In the data rows, zero lies at 4.5, halfway between 4 and 5.
Some points, one per row:
[7 9 8 4 5 5 6 5 5 7 5 5 5 5 5 5 5 5 5 4 5 5 6 5 5 5 5 4 9 4 5 8 4 6]
[6 9 9 5 5 4 6 5 5 8 7 7 5 5 4 5 5 5 6 5 5 5 6 5 5 4 5 5 7 5 7 5 5 6]
[8 8 6 6 5 7 5 5 4 4 4 5 5 5 5 5 5 7 5 5 6 6 7 5 7 6 5 5 9 5 5 9 5 5]
[6 4 4 9 4 9 5 9 5 4 5 7 5 6 5 5 5 7 5 9 9 7 8 5 8 6 5 5 6 6 6 9 6 4]
[5 4 9 5 5 5 8 7 6 9 9 9 7 9 4 5 5 5 5 5 4 4 4 4 5 4 4 7 5 6 9 4 7 6]
[6 5 4 8 4 9 4 9 5 4 5 7 5 6 5 5 5 6 5 8 8 6 6 5 6 6 5 5 5 5 6 8 6 4]
[8 9 7 5 5 5 5 4 5 6 4 4 5 5 5 4 5 6 5 5 5 5 7 5 6 5 5 4 9 4 4 9 5 6]
[6 9 9 4 5 4 8 5 5 9 9 9 6 7 5 4 5 5 5 5 5 4 5 5 5 4 5 5 8 5 9 5 6 7]
[7 9 8 5 5 5 6 4 5 7 4 4 5 5 5 5 5 6 5 4 5 5 6 5 6 5 5 4 9 4 5 9 5 6]
[7 8 6 6 5 7 5 5 5 4 5 5 5 5 5 5 5 7 6 5 6 6 8 5 7 6 5 5 8 5 4 9 5 5]
[7 8 6 6 5 7 5 6 4 5 4 5 5 5 5 5 5 7 6 6 7 6 8 5 7 6 5 5 8 5 4 9 5 5]
[4 4 5 9 4 9 5 9 6 5 7 9 6 8 5 6 4 6 5 9 9 6 5 5 6 5 5 8 4 7 9 5 8 5]
[8 9 6 6 5 7 5 6 4 5 4 5 5 5 5 5 5 7 6 5 6 6 8 5 7 6 5 5 9 5 4 9 5 5]
[5 5 9 5 5 5 8 6 6 9 9 9 7 9 5 5 4 4 5 5 4 5 4 4 5 5 5 6 5 6 9 4 6 6]
[4 6 9 5 5 5 8 6 5 9 9 9 6 8 5 5 5 4 5 5 5 4 5 5 5 5 5 6 6 6 9 5 6 6]
[4 5 9 5 5 5 8 7 5 9 9 9 7 9 4 5 5 5 5 5 5 5 4 4 5 4 4 7 5 6 9 4 7 6]
[7 5 5 9 5 9 5 8 5 4 5 5 5 5 5 5 5 8 6 8 8 7 9 5 8 6 5 4 7 5 4 9 5 5]
[6 5 5 9 4 9 4 9 5 5 5 6 5 6 5 6 5 7 5 9 9 6 7 5 7 6 5 5 6 6 5 9 6 4]
[7 9 8 4 5 5 6 4 5 6 5 5 5 5 5 5 5 6 5 5 5 5 6 5 5 5 5 4 9 5 5 9 4 6]
[7 9 7 5 5 5 5 5 4 5 4 5 5 5 5 5 5 6 6 5 5 6 7 5 6 5 5 5 8 5 4 9 4 5]
[7 6 5 8 5 8 5 7 5 5 4 5 5 5 5 5 5 7 5 7 7 6 8 5 7 6 5 4 9 5 4 9 6 5]
[7 7 6 7 5 7 5 6 4 5 4 5 5 5 5 5 5 8 6 6 7 6 9 5 7 6 5 5 8 5 4 9 5 5]
[4 5 9 4 5 5 7 6 5 9 9 9 6 8 4 5 5 4 5 5 4 5 4 5 4 5 5 7 5 5 9 4 6 6]
[8 8 6 5 5 5 5 5 5 4 4 4 5 5 5 4 5 6 5 5 6 6 7 5 7 6 5 5 9 5 4 9 5 5]
[7 9 7 4 5 5 6 5 4 6 4 5 5 5 5 5 5 6 5 5 5 5 7 5 6 5 5 4 9 5 5 9 4 6]
[6 9 9 5 5 5 6 5 5 8 6 6 5 5 5 5 5 5 5 4 5 5 5 5 5 5 5 5 7 5 6 5 5 6]
[4 4 4 9 4 9 5 9 6 5 6 9 5 8 5 6 5 7 4 9 9 6 5 5 6 5 5 7 5 7 9 5 7 5]
[5 8 9 5 5 4 6 5 5 9 7 8 5 6 4 4 5 5 5 4 5 5 5 5 5 5 5 5 6 5 7 5 5 6]
[5 8 9 4 5 4 7 5 5 9 9 9 6 7 5 4 5 4 5 4 5 4 5 5 5 5 5 5 6 5 9 4 6 6]
[4 4 5 9 5 9 5 9 6 5 8 9 6 9 6 6 4 6 5 9 9 6 5 5 6 5 5 8 4 7 9 4 8 5]
[5 8 9 4 5 4 6 4 5 8 7 7 5 6 5 5 5 5 5 5 5 5 5 5 4 5 5 5 6 5 7 5 5 6]
[5 8 9 5 5 5 8 5 5 9 9 9 6 8 5 4 6 4 5 5 5 4 5 5 4 4 5 5 7 5 9 4 6 7]
[4 5 5 9 4 9 5 9 6 5 6 9 6 8 6 6 5 6 4 9 9 6 5 5 6 5 5 7 5 7 9 5 8 5]
[4 4 5 9 5 9 5 9 6 5 7 9 6 9 6 6 4 6 4 9 9 6 5 5 6 5 5 8 5 7 9 5 8 5]
[7 5 5 9 5 9 5 8 5 4 5 6 5 5 5 5 4 7 5 8 8 7 8 5 7 6 5 5 7 5 5 9 5 4]
[7 9 8 4 5 5 6 5 4 7 5 5 5 5 5 4 5 6 5 4 5 5 7 5 5 5 5 5 9 4 5 9 5 6]
[7 9 8 5 5 5 5 5 4 6 5 5 5 5 5 5 5 6 6 5 5 6 7 5 6 5 5 5 8 5 4 8 5 6]
[6 9 9 5 5 5 7 4 5 9 7 8 5 7 5 4 5 5 5 5 4 5 5 5 4 4 5 5 8 5 7 5 5 7]
[8 9 7 5 5 5 6 5 4 5 5 4 5 5 5 5 5 6 5 5 5 6 7 5 6 6 5 4 9 5 4 9 4 6]
[5 5 9 5 5 5 8 7 6 9 9 9 7 9 5 5 5 5 5 5 4 4 5 4 5 4 5 7 5 6 9 4 7 6]
[4 5 5 9 4 9 5 9 6 5 8 9 6 9 5 6 4 6 5 9 9 6 5 5 6 5 5 8 5 7 9 4 9 5]
[5 5 4 9 5 9 4 9 5 4 5 7 5 6 5 6 4 7 5 9 9 7 8 6 7 6 5 5 6 6 6 8 6 4]
[4 5 9 5 5 5 8 7 6 9 9 9 7 9 4 5 5 5 5 5 5 4 5 5 4 5 4 7 4 6 9 5 7 6]
[6 9 8 4 5 4 6 5 5 7 5 5 5 5 5 5 5 5 5 4 5 5 6 5 4 5 5 4 7 5 5 6 5 6]
[7 6 5 8 5 8 5 7 5 5 4 5 5 5 5 5 5 7 5 7 7 7 8 5 8 6 5 4 8 5 5 9 6 5]
[7 9 9 4 5 5 5 5 4 7 5 5 4 5 5 4 5 6 6 5 5 5 7 5 5 5 5 4 8 4 5 8 4 6]
[4 4 4 9 4 9 5 9 6 5 6 9 5 8 5 6 5 7 5 9 9 6 5 6 6 5 5 7 5 7 9 4 8 5]
[5 6 9 4 5 5 7 5 5 9 9 9 6 7 5 5 5 5 5 4 5 5 5 5 4 5 5 6 5 5 9 5 6 6]
[8 9 7 5 5 5 6 4 4 6 5 5 5 5 5 5 5 6 5 4 5 5 7 5 6 5 5 5 9 5 5 9 5 6]
[8 8 6 5 5 6 5 5 4 5 4 5 5 5 5 5 5 6 5 5 6 6 7 5 7 6 5 5 9 5 4 9 5 5]
[6 4 4 9 5 9 5 9 5 5 5 7 6 6 5 6 5 7 5 9 8 6 7 5 7 6 4 5 6 6 6 9 6 4]
[5 6 9 4 5 5 8 6 5 9 9 9 6 9 4 5 5 5 5 5 5 5 5 5 4 4 5 6 6 6 9 5 6 6]
[4 5 9 5 5 5 7 6 6 9 9 9 6 8 5 5 4 5 6 5 5 5 4 5 4 5 4 7 4 6 9 5 6 5]
[5 5 9 5 5 5 7 6 5 9 9 9 6 8 4 4 4 5 5 5 5 5 4 4 4 4 5 6 4 6 9 5 6 6]
[7 4 5 8 5 8 5 8 5 5 5 5 6 5 5 5 5 7 5 7 8 6 7 5 7 6 4 5 8 5 4 9 5 5]
[6 9 9 4 5 5 6 5 5 8 6 6 5 5 5 5 5 5 6 4 5 5 6 5 5 5 5 5 7 5 6 5 5 6]
[6 9 9 5 5 4 7 4 5 9 8 8 5 7 5 5 5 4 5 4 5 4 5 5 4 5 5 5 8 5 8 4 5 7]
[5 6 9 5 5 5 7 6 6 9 9 9 6 7 5 5 5 4 5 5 4 4 5 5 4 5 5 6 5 5 9 4 6 6]
[8 9 6 5 5 6 5 5 4 5 5 5 5 4 5 5 5 7 6 5 6 6 8 5 7 6 5 4 9 5 5 9 5 6]
[5 4 4 9 5 9 4 9 6 5 6 9 6 7 5 6 5 6 4 9 9 6 5 5 6 5 5 7 4 7 9 4 7 5]
[6 5 4 9 4 9 4 9 5 5 4 6 5 6 5 6 5 7 5 8 9 7 7 5 7 6 5 5 7 5 5 9 6 5]
[8 7 6 6 5 6 5 6 4 5 4 4 5 5 5 5 5 7 5 5 6 6 7 5 7 6 5 5 9 5 5 9 5 5]
[5 8 9 5 5 4 6 5 5 9 7 7 5 6 5 4 5 5 6 5 4 5 5 4 4 5 5 5 6 5 7 5 5 5]
[7 9 7 5 5 6 5 5 5 5 5 5 5 5 5 5 5 7 6 5 5 6 8 5 6 6 5 5 8 5 5 9 5 5]
[4 5 4 9 5 9 4 9 6 5 6 9 6 8 6 6 4 6 4 9 9 6 5 5 6 5 5 7 4 7 9 5 8 5]
[6 9 9 5 5 4 6 5 5 7 5 5 5 5 4 5 5 5 6 4 4 5 6 5 5 5 5 5 7 5 4 6 4 6]
[6 9 9 4 5 4 8 5 5 9 9 9 6 7 5 5 5 4 5 4 4 5 5 5 4 5 5 5 7 5 9 5 6 7]
[7 9 9 4 5 5 5 4 5 7 5 5 5 5 5 5 5 5 6 5 4 5 7 5 5 5 5 5 7 4 5 7 4 6]
[4 5 9 5 5 4 7 6 5 9 9 9 6 7 4 4 5 5 5 5 5 4 5 4 5 4 4 6 5 5 9 4 6 6]
[8 8 6 7 5 7 5 6 5 5 5 4 5 5 5 5 5 7 6 6 6 6 8 5 7 6 5 4 9 5 5 9 5 5]
[7 5 5 8 5 8 5 8 5 4 4 5 5 5 5 5 5 7 5 7 8 7 8 5 7 6 5 5 7 5 4 9 6 4]
[5 4 4 9 5 9 5 9 5 5 5 8 6 7 5 6 5 6 5 9 9 6 6 5 6 5 5 6 4 6 8 6 7 4]
[7 7 5 7 5 7 5 6 4 4 5 5 5 5 5 5 5 7 5 6 7 6 8 5 7 6 5 5 9 5 4 9 5 5]
[4 5 9 5 5 5 8 7 6 9 9 9 7 9 5 5 5 5 5 5 5 5 4 5 5 5 4 7 5 6 9 5 7 6]
[4 5 9 5 5 5 7 7 6 9 9 9 6 8 4 5 4 5 5 5 4 5 4 4 5 4 5 6 4 6 9 5 7 6]
[4 6 9 4 5 5 7 6 5 9 9 9 6 7 5 5 4 4 5 5 5 4 4 4 5 4 5 6 5 6 9 4 6 5]
[8 8 6 7 5 7 5 6 4 4 5 4 5 4 5 5 4 7 6 6 7 7 8 5 7 6 5 4 8 5 5 9 5 5]
[5 5 9 4 5 5 7 6 6 9 9 9 6 8 5 5 5 4 5 5 5 4 5 5 5 5 4 6 5 5 9 5 6 6]
[5 7 9 5 5 5 7 5 5 9 9 9 6 7 5 5 4 4 5 5 5 4 5 5 4 5 5 5 5 5 9 5 6 6]
[6 5 5 9 5 9 5 9 5 5 5 6 5 5 5 5 5 8 5 8 9 7 8 5 8 6 5 5 7 6 5 9 6 4]
[8 8 6 6 5 7 5 5 5 5 4 5 5 5 5 5 5 7 5 5 6 6 8 5 7 6 5 4 9 5 5 9 5 5]
[7 6 5 8 5 8 4 7 5 5 5 5 5 5 5 5 5 7 5 7 7 7 8 5 8 6 5 5 8 5 5 9 5 4]
[8 9 6 6 5 6 5 5 5 4 5 4 5 5 5 5 5 7 5 5 6 6 8 5 7 6 5 4 9 5 4 9 5 5]
[7 9 8 5 5 5 6 5 4 6 4 5 4 5 5 5 5 6 6 5 5 6 8 5 6 6 5 4 8 4 5 9 5 6]
[8 9 6 6 5 6 5 6 4 4 4 4 5 4 5 5 5 7 5 5 6 6 8 5 7 6 5 5 9 5 5 9 5 5]
[7 9 7 5 5 5 5 5 5 6 4 5 5 5 5 4 5 6 6 5 5 6 8 6 5 6 5 5 8 5 4 8 5 6]
[8 9 7 5 5 5 6 5 5 5 5 4 5 5 5 4 5 6 6 5 5 5 7 5 6 6 5 5 9 4 4 9 5 6]
Then 10 other points, each followed by its number:
[5 8 9 5 5 4 6 5 5 9 7 7 5 6 5 5 5 5 5 4 4 4 4 5 5 4 5 5 6 5 7 4 5 6] 0
[5 6 9 5 5 5 8 6 5 9 9 9 6 9 5 4 5 5 5 5 4 5 5 5 5 5 5 6 6 5 9 4 6 7] 1
[7 9 9 4 6 5 7 4 5 9 6 6 5 6 5 4 5 5 5 4 5 5 5 5 5 5 5 5 8 5 6 6 5 7] 2
[7 8 6 5 5 6 5 5 4 5 4 4 5 5 5 5 5 6 5 5 6 6 7 5 7 6 5 5 9 5 4 9 5 5] 3
[7 9 8 5 5 5 5 5 4 5 5 4 5 5 5 5 5 6 6 5 5 5 7 5 6 5 5 5 8 4 4 9 4 6] 4
[7 9 7 5 5 5 5 4 5 6 5 4 5 4 5 4 5 6 6 5 5 6 7 5 6 6 5 5 8 4 5 9 5 6] 5
[6 5 5 9 5 9 5 9 5 4 5 6 5 6 5 5 5 7 5 8 8 6 7 5 7 6 5 5 6 5 5 9 6 5] 6
[5 5 9 4 5 5 7 6 5 9 9 9 6 7 4 5 5 4 5 5 4 4 4 4 4 5 5 6 5 5 9 4 6 6] 7
[5 8 9 4 5 4 7 5 5 9 9 9 6 7 4 5 5 5 5 4 5 5 4 5 4 4 5 5 6 5 9 5 6 6] 8
[7 9 8 4 5 5 6 5 4 7 4 5 5 5 5 4 5 5 5 5 5 5 6 5 5 5 5 4 9 4 5 9 5 6] 9
Which of these numbered points is nearest to each point below, ignoring the 3 directions in which the first points spread most? Its number follows each.
[8 7 5 6 5 7 5 6 4 4 4 4 5 5 5 5 5 7 5 6 7 6 7 5 7 6 5 5 9 5 5 9 5 5] > 3
[5 4 5 9 5 9 5 9 5 5 5 8 5 7 5 5 5 7 5 9 9 6 7 5 7 6 5 6 5 6 7 7 7 5] > 6
[5 7 9 5 5 4 6 5 5 9 8 8 5 6 5 4 5 5 5 5 4 4 5 5 5 4 5 5 6 5 8 4 5 5] > 0
[7 9 6 6 5 6 5 5 5 5 4 4 5 4 5 5 4 7 6 5 6 6 8 5 7 6 5 5 8 5 5 9 5 5] > 5
[5 8 9 4 5 4 7 5 5 9 9 9 6 7 4 5 5 4 5 4 5 4 4 5 5 4 5 5 7 5 9 5 6 7] > 8
[6 9 8 5 5 5 6 4 4 8 5 5 5 5 5 5 5 5 5 4 4 5 6 5 4 4 5 5 8 5 5 6 4 6] > 0
[5 8 9 5 5 5 6 4 5 9 7 7 5 6 5 5 5 5 5 5 5 4 5 5 5 4 5 5 7 5 7 4 5 6] > 0
[7 9 8 4 5 5 6 5 4 7 5 5 5 5 5 4 5 6 5 5 5 5 6 5 6 5 5 5 9 4 5 9 5 6] > 9
[6 9 9 4 5 4 8 4 5 9 8 8 5 7 4 4 5 5 5 5 4 5 5 5 4 5 5 5 8 5 8 4 5 7] > 1
[6 9 9 5 5 5 7 5 5 9 8 8 5 7 5 4 5 5 5 4 4 5 5 5 4 4 5 5 8 5 8 4 5 7] > 1
[8 8 6 5 5 6 5 5 4 5 4 5 5 5 5 5 5 6 5 5 6 6 7 5 7 6 5 4 9 5 4 9 5 5] > 3
[6 9 9 5 5 5 8 4 5 9 9 9 6 7 5 4 5 4 5 5 4 4 5 5 5 5 5 5 7 5 9 4 5 7] > 1
[5 6 9 4 5 5 7 6 5 9 9 9 6 7 4 5 5 5 5 4 5 5 5 4 4 4 5 6 5 5 9 5 6 6] > 8
[6 4 5 9 5 9 5 9 5 5 5 6 6 6 5 5 5 7 5 8 8 6 7 5 7 6 5 5 6 6 5 9 6 4] > 6
[5 7 9 4 5 4 8 6 5 9 9 9 6 8 5 4 5 5 5 5 5 5 5 5 4 5 5 6 7 5 9 4 6 7] > 1
[5 5 9 5 5 5 7 6 5 9 9 9 6 8 4 5 4 4 5 5 5 4 4 4 4 4 5 6 5 5 9 4 6 6] > 7
[6 8 9 4 5 4 7 4 5 9 8 9 5 7 4 5 5 5 5 4 5 5 5 5 4 4 5 5 8 5 9 4 6 7] > 8
[8 9 6 5 5 6 5 5 4 5 5 4 5 5 5 5 5 6 5 5 6 6 8 5 7 6 5 5 9 5 5 9 5 5] > 3
[6 5 5 9 5 9 4 9 5 4 4 6 5 6 5 5 5 8 5 8 8 7 8 5 8 6 5 5 6 5 5 9 6 4] > 6
[7 7 5 8 5 8 5 7 5 4 4 5 5 5 5 5 5 7 5 7 7 6 8 5 7 6 5 4 8 5 5 9 5 5] > 6
[5 8 9 5 5 4 7 5 5 9 8 8 5 7 5 4 5 4 5 4 4 4 5 5 4 4 5 5 7 5 8 5 5 6] > 6
[7 9 7 6 5 6 5 5 4 4 5 4 5 5 5 5 5 7 6 5 6 6 8 5 7 6 5 5 8 4 4 9 5 5] > 4
[7 9 8 4 5 5 6 4 4 7 4 5 4 5 5 4 5 5 5 5 4 5 7 5 5 5 5 5 9 5 5 9 4 6] > 9
[5 5 9 4 5 5 7 6 6 9 9 9 6 8 4 5 5 5 5 5 4 4 4 4 4 5 5 6 5 5 9 5 6 6] > 7
[7 9 6 6 5 6 5 5 5 5 4 4 5 4 5 5 4 7 6 5 6 7 8 6 6 6 5 5 8 5 4 9 5 5] > 5
[7 6 5 8 5 8 5 7 5 4 5 5 5 5 5 5 5 7 5 7 7 6 8 5 7 6 5 4 8 5 4 9 5 5] > 6
[7 9 8 4 5 5 6 5 5 7 5 5 4 5 5 5 5 5 5 5 4 5 6 5 6 5 5 4 9 4 5 9 5 6] > 9
[6 5 5 9 5 9 4 9 5 4 4 6 5 6 5 6 5 7 5 9 9 7 8 5 7 6 5 5 6 6 5 9 6 5] > 6
[5 4 4 9 5 9 4 9 5 5 6 9 6 7 5 6 4 6 5 9 9 6 5 5 6 5 5 7 4 6 9 5 7 5] > 7
[7 9 8 4 5 5 6 5 4 7 5 5 4 5 5 5 5 5 5 5 4 5 6 5 5 5 5 4 9 4 5 9 4 6] > 9
[7 9 8 4 5 5 5 5 5 6 5 4 4 5 5 5 5 6 6 4 5 5 7 5 5 5 5 5 7 4 5 8 4 6] > 4
[7 9 8 5 5 5 6 5 4 6 5 4 5 5 5 5 5 6 6 5 5 6 8 6 5 5 5 5 8 4 4 8 4 6] > 4
[4 6 9 5 5 5 7 6 5 9 9 9 6 7 5 4 4 5 5 5 5 5 5 4 5 5 4 6 5 5 9 5 6 6] > 5
[7 9 9 5 5 5 7 4 5 8 5 5 5 5 5 4 5 5 5 4 5 5 6 5 5 5 5 4 9 5 5 7 5 6] > 2
[7 7 5 6 5 6 5 5 4 5 5 5 5 5 5 5 5 6 5 5 6 6 7 5 7 6 5 4 8 5 4 9 5 5] > 3
[5 7 9 5 5 4 6 5 5 9 8 8 5 6 4 4 5 4 5 5 4 5 5 4 4 5 5 5 6 5 8 5 5 5] > 7
[4 5 5 9 5 9 5 9 6 5 7 9 6 9 6 6 4 7 5 9 9 6 5 5 6 5 5 8 4 7 9 5 8 5] > 4
[6 9 9 4 5 5 6 4 5 8 7 7 5 5 4 5 5 5 5 5 4 5 5 5 4 5 5 5 6 5 6 5 5 6] > 7
[5 7 9 4 5 5 7 5 5 9 9 9 5 7 4 4 5 4 5 5 5 5 5 5 5 5 5 5 6 5 9 5 6 6] > 8
[5 4 4 9 4 9 5 9 5 5 5 9 6 7 5 6 5 6 4 9 9 6 5 5 6 5 5 7 4 6 8 5 7 5] > 7
[6 9 9 4 5 5 6 4 5 9 6 6 5 6 4 4 5 5 5 5 5 5 5 5 5 5 5 5 8 5 5 6 5 6] > 2
[7 9 8 5 5 5 6 4 5 7 4 5 4 5 5 4 5 5 5 4 5 5 6 5 5 5 5 5 9 4 5 9 4 6] > 9
[5 6 9 5 5 5 7 5 5 9 9 9 6 7 4 4 5 4 5 5 5 4 5 4 5 4 5 6 5 5 9 4 6 6] > 7
[6 9 9 5 5 5 6 4 5 8 6 7 5 5 4 5 5 5 6 4 4 4 5 5 5 5 5 5 6 5 6 4 5 6] > 0
[8 9 6 5 5 6 5 5 4 5 5 4 5 5 5 5 5 7 6 5 6 6 8 5 7 6 5 5 9 5 4 9 5 5] > 3
[5 4 4 9 4 9 4 9 5 5 5 8 5 7 5 6 4 7 5 9 9 6 6 5 7 6 5 6 5 6 8 6 7 4] > 7
Here are 10 other points, each followed by its number:
[6 9 9 4 5 5 6 5 5 8 6 6 5 5 4 5 5 5 5 5 4 5 5 5 4 4 5 5 6 5 6 5 5 6] 0
[4 4 4 9 5 9 4 9 5 4 6 9 6 7 5 6 4 6 4 9 9 6 5 5 6 5 4 6 5 6 8 5 7 5] 1
[5 7 9 4 5 4 6 5 5 8 8 8 5 6 5 4 5 5 5 4 5 4 5 5 4 4 5 5 6 5 8 5 5 6] 2
[8 7 5 7 5 7 5 6 5 5 4 4 5 5 5 5 5 7 5 6 7 6 8 5 7 6 5 5 9 5 4 9 5 5] 3
[5 7 9 5 5 5 7 5 5 9 9 9 6 7 5 4 5 4 5 5 5 5 4 5 5 4 5 5 6 5 9 4 6 6] 4
[5 7 9 4 5 4 7 5 5 9 8 9 6 6 4 4 5 5 5 5 5 5 5 5 5 5 5 5 5 5 9 5 5 5] 5
[6 9 9 4 5 5 6 4 5 8 6 6 5 5 5 5 5 5 6 4 5 5 6 5 5 5 5 5 7 5 6 5 5 6] 6
[8 8 6 7 5 7 5 6 4 4 5 5 5 4 5 5 5 7 6 6 7 7 8 5 7 6 5 5 8 5 4 9 5 5] 7
[7 9 8 5 5 5 5 4 4 6 4 4 5 4 5 4 5 6 6 5 5 5 7 5 6 5 5 5 8 5 5 9 5 6] 8
[5 5 9 4 5 5 8 6 5 9 9 9 6 8 5 4 5 4 5 5 4 4 4 5 5 4 5 6 5 5 9 5 6 6] 9
Which of these numbered points is nearest to each point below, ignoring the 3 directions in which the first points spread most? Its number follows each.
[7 5 5 9 5 9 5 9 5 5 4 6 5 5 5 5 5 7 5 8 8 7 8 5 8 6 5 4 7 5 5 9 6 5] > 4
[5 8 9 5 5 5 7 5 5 9 9 9 6 8 4 4 5 5 5 4 5 5 5 4 5 4 5 5 7 5 9 4 6 7] > 4
[5 5 5 9 4 9 5 9 5 5 5 6 6 6 5 6 4 7 4 8 8 6 6 5 7 5 5 5 5 6 6 8 6 4] > 0
[7 9 9 4 5 4 6 4 4 7 4 5 5 4 5 4 5 6 6 5 5 5 7 5 5 5 5 5 7 5 5 8 4 6] > 8
[5 5 4 9 5 9 4 9 5 5 5 8 6 7 6 6 4 7 4 9 9 6 6 5 6 5 4 6 5 6 7 6 7 5] > 1
[6 9 9 4 5 4 6 5 5 7 5 6 5 5 5 4 5 5 6 4 5 5 6 5 5 5 5 5 7 5 5 5 5 6] > 6
[5 4 9 5 5 5 8 7 6 9 9 9 7 9 4 5 4 4 5 5 5 4 5 4 5 4 4 7 5 6 9 5 7 6] > 3
[8 9 7 5 5 6 5 5 4 4 5 4 5 4 5 5 5 7 6 5 6 6 8 5 7 6 5 5 9 5 5 9 5 5] > 7
[4 4 4 9 4 9 4 9 5 5 6 9 6 7 5 6 5 6 4 9 9 6 5 5 6 5 5 6 4 6 8 5 7 5] > 1
[7 9 9 4 5 5 6 5 4 7 5 5 5 5 4 5 5 5 6 4 4 5 6 5 5 5 5 4 7 5 5 7 4 6] > 0
[6 9 8 5 5 5 6 4 4 8 6 6 5 5 4 5 5 5 5 5 4 5 5 5 4 5 5 5 8 4 5 5 5 6] > 0
[5 6 9 4 5 5 7 6 5 9 9 9 6 8 5 5 5 4 5 4 5 4 4 5 5 4 5 6 5 5 9 5 6 6] > 9
[4 5 9 4 5 5 7 6 5 9 9 9 6 8 5 4 4 4 5 5 4 4 4 5 4 4 5 6 5 5 9 5 6 6] > 9
[7 5 4 9 4 8 5 8 5 4 4 5 5 5 5 6 5 7 5 7 8 6 8 5 8 6 5 5 8 5 4 9 6 4] > 3
[7 9 8 5 5 5 5 4 4 6 4 4 5 5 4 4 5 6 6 5 5 5 7 5 5 6 5 4 8 5 4 9 4 6] > 8
[7 5 4 8 5 8 4 8 5 4 5 5 5 5 5 5 5 8 5 8 8 7 9 6 7 6 5 4 7 5 4 9 5 5] > 2
[5 5 4 9 4 9 4 9 5 4 5 8 6 7 5 6 5 6 4 9 9 6 6 5 6 5 5 6 5 6 7 6 7 5] > 1
[6 9 9 4 5 4 6 5 5 8 7 7 5 5 4 5 5 5 6 4 5 4 5 5 5 5 5 5 6 5 7 4 5 6] > 6
[8 9 8 4 5 5 6 4 4 6 5 5 5 5 5 4 5 6 5 5 5 5 6 5 5 5 5 4 9 4 4 9 4 6] > 9
[4 6 9 4 5 5 7 6 5 9 9 9 6 7 4 4 4 4 5 5 4 5 5 5 5 5 5 6 5 5 9 4 6 5] > 5
[6 9 8 5 5 5 6 5 5 7 5 5 5 5 5 4 5 5 5 4 4 5 6 5 4 5 5 5 7 4 5 6 5 6] > 0
[5 4 9 5 5 5 8 7 6 9 9 9 7 9 5 5 4 5 5 5 4 5 5 5 4 4 5 7 5 6 9 4 7 6] > 3
[5 4 4 9 4 9 5 9 5 4 5 8 5 7 5 6 5 7 4 9 9 6 6 5 7 6 5 6 5 6 7 8 7 4] > 9
[5 5 4 9 5 9 4 9 5 4 5 8 5 7 5 6 5 6 5 9 9 6 6 5 6 5 4 6 4 6 7 6 7 5] > 1
[5 5 4 9 4 9 5 9 5 4 5 8 5 7 5 6 4 7 5 9 9 6 7 6 7 5 5 6 5 6 7 7 7 5] > 9
[6 5 5 9 4 9 4 9 5 5 4 7 5 6 5 5 5 7 5 9 9 7 8 6 7 6 5 5 6 6 6 8 6 4] > 5
[6 8 9 4 5 5 6 4 5 8 6 7 5 6 5 5 5 5 5 4 5 5 5 5 4 5 5 5 6 5 7 5 5 6] > 6
[7 7 5 7 5 8 5 7 5 4 5 5 5 5 5 5 5 7 6 6 8 7 8 5 7 6 5 5 8 5 5 9 5 5] > 7
[5 8 9 4 5 5 6 4 5 8 7 7 5 5 5 4 5 5 5 4 4 5 5 5 5 5 5 5 6 5 7 4 5 5] > 6
[4 6 9 4 5 5 7 6 5 9 9 9 6 7 5 5 5 4 5 4 4 4 4 5 5 4 5 6 5 5 9 5 6 6] > 9
[6 9 9 4 5 4 6 5 5 8 6 6 5 5 4 5 5 5 6 4 5 5 6 5 4 5 5 5 7 5 6 5 5 6] > 6
[5 5 5 9 5 9 4 9 5 4 6 9 6 7 5 6 4 6 5 9 9 6 5 5 6 5 5 7 5 6 8 5 7 5] > 1
[5 5 5 9 5 9 5 9 7 4 9 9 6 9 6 6 4 6 5 9 9 6 5 5 6 5 5 8 4 7 9 5 9 5] > 7
[5 7 9 4 5 5 6 5 5 9 9 9 5 7 4 4 5 5 5 4 5 5 5 4 4 4 5 5 5 5 9 4 6 6] > 2
[7 9 9 4 5 5 6 4 4 7 4 5 5 5 5 5 4 5 6 4 5 5 7 5 5 5 5 5 7 4 4 7 4 6] > 6
[7 9 7 5 5 6 5 5 4 4 5 4 5 5 5 5 5 7 6 5 6 6 8 5 6 6 5 5 8 5 4 9 5 5] > 7
[5 5 9 5 5 5 8 6 6 9 9 9 7 9 4 5 5 5 5 5 5 4 5 5 5 5 5 6 5 6 9 4 7 7] > 3
[7 7 5 7 5 8 5 6 5 5 4 4 5 5 5 5 5 7 5 6 7 6 8 5 8 6 5 5 9 5 4 9 5 5] > 3
[5 4 5 9 5 9 5 9 5 4 5 9 5 7 5 6 5 7 5 9 9 6 6 5 6 5 4 6 5 6 8 6 7 5] > 1
[6 5 5 9 4 9 5 9 5 4 4 7 6 6 5 6 5 7 5 9 9 6 7 5 7 6 4 5 7 6 5 9 6 4] > 1
[7 5 5 9 5 9 4 8 5 4 4 5 5 5 5 5 5 7 5 8 8 7 8 5 8 6 5 4 7 5 5 9 6 4] > 4
[5 8 9 4 5 5 8 5 5 9 9 9 6 8 5 4 5 5 5 5 5 5 4 5 5 4 5 5 7 5 9 5 6 7] > 4
[7 6 5 8 5 8 5 7 5 5 4 5 5 5 5 5 4 7 6 7 8 7 9 6 7 7 5 5 7 5 4 9 5 5] > 6
[5 7 9 5 5 5 7 5 5 9 9 9 6 7 4 4 5 4 5 4 5 4 5 5 4 5 5 5 6 5 9 5 6 6] > 4
[8 7 5 7 5 7 5 6 5 5 5 5 5 5 5 5 5 7 5 6 7 6 7 5 7 6 5 5 9 5 5 9 5 5] > 3
[7 6 5 8 5 8 5 7 4 5 5 5 5 5 5 5 5 7 5 7 8 6 8 5 8 6 5 4 8 5 5 9 6 5] > 4
